50 stands for zero in the data rows.
Here are some points:
{46, 49,  0, 36, 47, 77, 57, 16, 65, 96, 66, 19, 49, 61,  0, 54}
{55, 41, 47, 39, 47, 59, 53, 43, 56, 45, 65, 47, 48, 55, 41, 51}
{49, 53, 47, 57, 36, 53, 28, 42, 47, 60, 46, 34, 50, 50, 27, 30}
{64, 48, 44, 80, 48, 49,  0, 73, 37, 16, 37, 60, 36, 56, 47, 53}
{60, 62, 60, 27, 66, 44, 62, 37, 65, 68, 47, 52, 45, 45, 63, 56}
{54, 51, 60,  5, 62, 23, 99, 26, 62, 93, 71, 44, 58, 31, 61, 70}
{58, 59, 31, 70, 44, 67, 18, 44, 30, 43, 49, 46, 29, 58, 17, 30}
{48, 57, 17, 76, 40, 46, 12, 52, 30, 38, 60, 30, 51, 54, 21, 50}
{49, 56, 65, 31, 45, 35, 73, 46, 53, 46, 59, 67, 53, 38, 69, 58}
{33, 46, 71, 67, 60, 54, 47, 80, 44, 22, 36, 64, 45, 51, 77, 48}
{58, 27,  9, 99, 22, 72,  0, 56, 41, 13, 52, 34, 38, 71,  0, 39}
{65, 58, 62, 32, 56, 41, 69, 76, 50, 70, 59, 48, 52, 30, 61, 54}
{56, 60, 47,  5, 51, 66, 97, 21, 62, 91, 67, 24, 56, 47, 38, 58}
{53, 50, 56, 43, 41, 49, 68, 45, 57, 65, 63, 38, 47, 45, 42, 59}
{46, 57, 51, 53, 42, 42, 53, 54, 59, 30, 50, 63, 54, 37, 73, 46}
{66, 55, 68, 43, 57, 48, 72, 52, 54, 68, 43, 60, 61, 50, 85, 52}
{54, 46, 38, 17, 48, 55, 63, 36, 48, 76, 65, 35, 64, 52, 42, 41}
{46, 48, 61, 57, 46, 58, 61, 54, 48, 60, 48, 83, 51, 48, 57, 47}
{62, 56, 41, 45, 64, 79, 52, 47, 49, 66, 58, 51, 52, 44, 35, 48}
{50, 42, 39, 47, 36, 56, 54, 37, 58, 71, 54, 67, 48, 47, 36, 57}
{19, 43, 49, 55, 47, 38, 41, 55, 41, 22, 38, 36, 58, 48, 58, 45}
{52, 24, 62, 61, 52, 31, 65, 70, 59, 41, 47, 59, 74, 38, 87, 59}
{51, 61, 71, 97, 50, 54, 35, 68, 40,  9, 28, 38, 56, 81, 72, 47}
{54, 60, 59, 30, 54, 45, 69, 58, 54, 50, 45, 63, 47, 40, 72, 70}
{54, 51, 11, 28, 43, 66, 47, 28, 40, 84, 74, 29, 42, 58,  0, 51}
{57, 41, 27, 33, 43, 51, 53, 17, 59, 65, 61, 38, 49, 67, 16, 47}
{34, 52, 58, 51, 62, 51, 65, 78, 39, 49, 41, 78, 58, 48, 70, 54}
{32, 51, 67, 77, 52, 54, 24, 51, 43, 30, 46, 49, 57, 47, 49, 47}
24 more points follow, each with its number after it:
{50, 56, 46, 34, 45, 46, 64, 42, 44, 31, 33, 50, 57, 55, 59, 56} 0
{57, 68, 53, 28, 58, 40, 75, 41, 69, 75, 61, 48, 60, 47, 53, 61} 1
{62, 57, 40, 25, 50, 71, 69, 33, 55, 82, 55, 32, 38, 58, 16, 50} 2
{53, 53, 41, 43, 56, 62, 65, 44, 56, 65, 47, 47, 52, 51, 37, 50} 3
{62, 45, 13, 42, 42, 54, 43, 29, 54, 78, 62, 33, 44, 67, 16, 44} 4
{47, 54, 64, 18, 61, 31, 88, 47, 58, 99, 52, 61, 56, 35, 80, 73} 5
{45, 38, 28, 71, 33, 66,  4, 54, 41, 44, 52, 34, 47, 64, 14, 43} 6
{39, 44, 78, 73, 52, 43, 43, 75, 44, 19, 51, 42, 65, 35, 89, 51} 7
{48, 54, 44, 81, 62, 58, 23, 57, 48, 35, 51, 52, 49, 60, 56, 43} 8
{69, 46,  0, 28, 28, 96, 40, 33, 62, 93, 63,  0, 47, 74,  0, 45} 9
{44, 41, 38, 37, 55, 54, 22, 37, 55, 62, 60, 39, 39, 51,  0, 49} 10
{56, 62, 45, 34, 63, 57, 77, 31, 77, 86, 56, 39, 50, 54, 35, 53} 11
{53, 54, 55, 18, 62, 47, 70, 52, 53, 63, 53, 59, 46, 41, 60, 60} 12
{44, 47, 46, 28, 51, 48, 76, 47, 67, 73, 55, 36, 43, 38, 87, 47} 13
{64, 54, 49, 46, 54, 44, 67, 40, 59, 62, 55, 36, 44, 48, 53, 51} 14
{69, 32, 11, 99, 27, 69,  0, 56, 28, 13, 42, 27, 38, 68,  0, 12} 15
{60, 40, 45, 89, 41, 62,  0, 76, 30,  0, 45, 64, 50, 61, 38, 51} 16
{56, 54, 52, 77, 37, 57,  0, 50, 32, 16, 38, 60, 38, 43, 41, 46} 17
{47, 48, 49, 25, 45, 55, 63, 46, 57, 70, 56, 41, 58, 53, 45, 50} 18
{49, 53, 49, 38, 57, 42, 66, 66, 57, 68, 51, 57, 42, 39, 63, 55} 19
{63, 53, 43, 22, 52, 52, 65, 40, 59, 80, 65, 37, 59, 48, 35, 64} 20
{61, 38, 40, 84, 34, 59, 19, 68, 45, 16, 42, 54, 38, 69, 28, 51} 21
{44, 51, 81, 28, 70, 21, 97, 53, 49, 59, 43, 74, 57, 38, 94, 50} 22
{40, 36, 46, 68, 49, 47, 27, 59, 42, 27, 43, 56, 39, 57, 64, 48} 23
Which of these numbered points is nearest to each point below, looking only along the 2 directions in which the first points spread most? Its number follows each.
{45, 62, 59, 22, 52, 44, 79, 27, 57, 73, 50, 67, 45, 56, 67, 54} > 13
{53, 49, 66, 12, 68, 36, 99, 26, 86, 84, 61, 61, 75, 37, 76, 80} > 5
{59, 44, 27, 44, 57, 48, 51, 55, 51, 58, 45, 41, 54, 59, 37, 45} > 3
{57, 58, 41, 18, 46, 57, 78, 28, 64, 67, 71, 57, 46, 49, 52, 56} > 11
{59, 42, 52, 30, 52, 44, 84, 38, 71, 72, 60, 49, 45, 36, 58, 60} > 1
{69, 39,  0, 57, 56, 81,  9, 27, 53, 75, 60, 11, 31, 63,  0, 47} > 9
{58, 45, 17, 60, 38, 59,  9, 41, 44, 16, 55, 33, 45, 66, 21, 40} > 6
{59, 41, 10, 33, 56, 50, 67, 32, 63, 83, 62, 28, 55, 52, 25, 38} > 2
{56, 54, 58, 47, 61, 43, 78, 43, 63, 68, 63, 69, 60, 45, 65, 44} > 12
{53, 52, 58, 25, 60, 40, 74, 46, 55, 75, 50, 48, 54, 41, 71, 67} > 13
{64, 59, 30, 34, 36, 57, 67, 28, 55, 83, 68, 50, 35, 33, 15, 55} > 2
{56, 68, 52, 19, 56, 53, 86, 39, 59, 77, 59, 52, 49, 35, 50, 57} > 1
{63, 40, 45, 41, 59, 42, 53, 43, 48, 46, 61, 34, 41, 53, 41, 49} > 3
{48, 55, 39, 37, 60, 46, 76, 43, 59, 63, 50, 53, 60, 60, 39, 50} > 18
{28, 29, 49, 44, 57, 50, 41, 60, 44, 50, 45, 59, 61, 45, 68, 54} > 0
{42, 32, 51, 99, 39, 66,  0, 73, 22,  0, 24, 42, 46, 62, 45, 36} > 16
{53, 55, 46, 25, 51, 50, 73, 30, 54, 78, 64, 24, 63, 63, 40, 49} > 20
{47, 63, 70, 76, 29, 57, 21, 58, 31, 42, 44, 56, 60, 54, 55, 48} > 23
{60, 48, 38, 40, 51, 66, 88, 32, 57, 66, 56, 38, 39, 42, 36, 53} > 20
{51, 56, 63, 20, 54, 37, 73, 49, 54, 59, 52, 51, 61, 30, 73, 46} > 13
{59, 54, 17, 29, 40, 62, 60, 30, 62, 79, 68, 30, 49, 56,  7, 53} > 2
{50, 53, 33, 55, 61, 52, 45, 43, 53, 64, 61, 41, 50, 69, 39, 58} > 3
{49, 34, 62, 10, 67, 35, 96, 29, 68, 86, 35, 49, 59, 37, 72, 64} > 5
{43, 58, 99, 52, 57, 18, 99, 61, 57, 54, 48, 67, 55, 34, 99, 59} > 22
{55, 45, 40, 56, 53, 56, 26, 21, 52, 43, 39, 55, 41, 58, 22, 50} > 10
{53, 79, 61, 50, 50, 58, 36, 47, 47, 60, 65, 49, 52, 31, 26, 43} > 3
{49, 30, 20, 38, 60, 94, 39, 41, 65, 81, 68, 29, 38, 53, 12, 38} > 4
{53, 64, 44, 12, 61, 45, 99, 21, 63, 99, 67, 38, 53, 39, 33, 57} > 11
{37, 44, 59, 72, 47, 50, 19, 70, 40, 22, 50, 65, 39, 60, 62, 50} > 23
{40, 59, 52, 76, 57, 35, 14, 68, 24, 14, 37, 61, 43, 51, 51, 45} > 23
{34, 56, 76, 61, 54, 25, 52, 73, 39, 23, 46, 67, 37, 36, 79, 45} > 7
{67, 18, 57, 12, 66, 33, 82, 37, 63, 99, 54, 60, 56, 37, 47, 53} > 1
{41, 53, 87, 54, 62, 18, 99, 55, 61, 55, 48, 62, 60, 28, 99, 70} > 22
{63, 43, 24, 16, 49, 88, 41, 25, 64, 86, 66, 31, 49, 58,  2, 47} > 4
